In the rows, 128 means zero.
One turn or mirror swaps these rows in pairs. Which row does each one swap with?
j_305: [142 123 106  70 160 134 100 141 128 143 162 119 133 124  92 119 115 178
 131  98]
j_807: [141  98 180  73 110 119 112 137 130 134 151 105 162 104 115 152 135 150
 156  96]
j_318: [142 124 101  66 145 129 111 141 130 147 162 117 123 111  99 120 119 176
 122  98]
j_902: [148 136 144 116 141 126 103 142 151 105 156 168 166 103 117 156 131 144
 132 103]
j_910: [144 124  97  83 147 128 106 139 131 136 170 127 136 113  93 120 125 182
 116  90]
j_189: [132 121  99  62 141 126 119 145 134 133 163 112 141 121 101 114 113 178
 128  93]
j_229: [157  92 172  81 107 115 112 143 122 130 167 116 148 109 118 137 133 160
 163  95]
j_173: [126 118 124 112 137 118 112 111 175 128 166 102 132 139  89 152 163 141
 132 116]
j_6: [169 130 178 108 121 134  91 130 164 149 147 148 145 124 124 133 127 158
 146  97]
j_215: [128 121 127  99 139 121 113 115 176 143 156 103 115 138  98 150 154 132
 138 121]
j_267: [153 135 147 115 135 130 104 125 147 119 147 180 157 112 122 147 130 135
 134 100]
j_503: [166 135 173 103 140 132 100 126 155 144 141 155 143 124 136 131 123 151
 150  88]
j_420: [148 123 136  92 123 121 113 114 176 134 158 114 121 143  94 146 159 125
 133 123]
j_510: [149  97 176  76  98 117 109 140 129 135 148 109 151 113 118 151 136 151
 135 102]
j_544: [144 121 119  74 145 125 124 142 127 142 165 129 123 106 101 105 118 185
 125 108]
j_535: [159 131 168 106 136 133 101 120 147 147 146 150 130 129 139 131 121 164
 159  88]
j_681: [133 126 135 113  85 130 117 122 123  97 150 119 161 103 103 130 137 159
 155  98]
j_290: [156 137 168  95 136 137  93 122 153 151 145 146 145 120 130 133 117 157
 157  78]
j_641: [134 127 102  80 150 138 129 161 135 133 152 121 139 113  96 118 109 173
 131 107]
j_666: [154 133 180 102 141 132 103 128 163 142 143 153 147 122 132 125 122 158
 144  99]
j_150: [127 124 123 101 146 124 116 117 185 133 153 105 137 151  98 148 144 137
 140 119]
j_631: [124 125 136 106 136 136 109 120 164 137 159 104 126 155  93 141 155 121
 129 109]
j_822: [137 109  99  72 143 140 114 145 120 135 171 115 135 123 104 124 113 179
 132  93]
j_113: [156  98 166  65  99 119 113 132 121 120 153 111 153 118 118 133 137 147
 160  94]
j_239: [126 118 132 110 132 138 108 121 185 139 156 108 131 151 101 154 143 137
 128 117]
j_39: [134 114 102  74 143 142 131 153 124 127 153 130 144 114  98 114 123 178
 130 106]
j_382: [132 130 118 103 124 131 122 131 180 123 154 103 126 147  95 147 144 119
 146 111]
j_89: [153 134 135 118 138 128 105 127 143 119 158 179 166 108 120 150 128 144
 135  93]
j_981: [126 127 123 105 124 135 123 122 187 126 155 124 134 151 104 143 158 126
 136 110]
j_163: [149 138 147 118 141 132 109 124 149 112 158 176 159 111 117 148 132 137
 130  86]
j_592: [128 112 143 113  80 126 123 116 123 110 149 123 167 101 103 137 136 152
 141  99]
j_614: [132 114 147 105  92 133 127 116 110 103 144 118 166 101  97 132 139 156
 143  98]
j_406: [137 120 128 114 134 124 119 117 184 139 162 103 128 141  99 153 146 130
 142 119]
j_443: [156 137 143 116 140 117  98 133 151 118 154 174 168 101 115 146 131 138
 136  93]
j_760: [148 118  99  75 139 130 117 148 131 144 163 115 140 107  96 121 106 176
 123  96]
j_632: [152  98 176  73 101 119 116 134 123 125 146 107 153 108 118 137 134 149
 148  96]
j_682: [148 134 135 114 140 125 112 123 157 115 151 179 155  98 117 144 129 140
 123 105]
j_698: [134 121 115  77 158 139 117 146 112 140 162 124 134 124  96 109 123 169
 119  97]
j_731: [157 133  95  84 145 119 111 153 123 138 163 116 125 109  95 123 125 165
 117  92]
j_232: [115 118 137 100 133 122 104 120 176 137 165  96 126 146  92 143 150 132
 132 113]
j_732: [139 115 128 100  86 122 126 111 120 100 145 125 156  97  98 128 140 147
 150 103]
j_821: [134 129 128 125 139 113 119 123 168 136 154  92 120 130  94 142 151 135
 129 124]
j_281: [135 116 144 114  91 115 117 117 120 107 145 119 166  97  99 127 138 155
 157 100]
j_562: [129 110 147 103  84 126 124 119 113 107 147 127 160  97 107 128 137 149
 146 103]

j_821 swaps with j_731
j_229 swaps with j_6
j_632 swaps with j_503

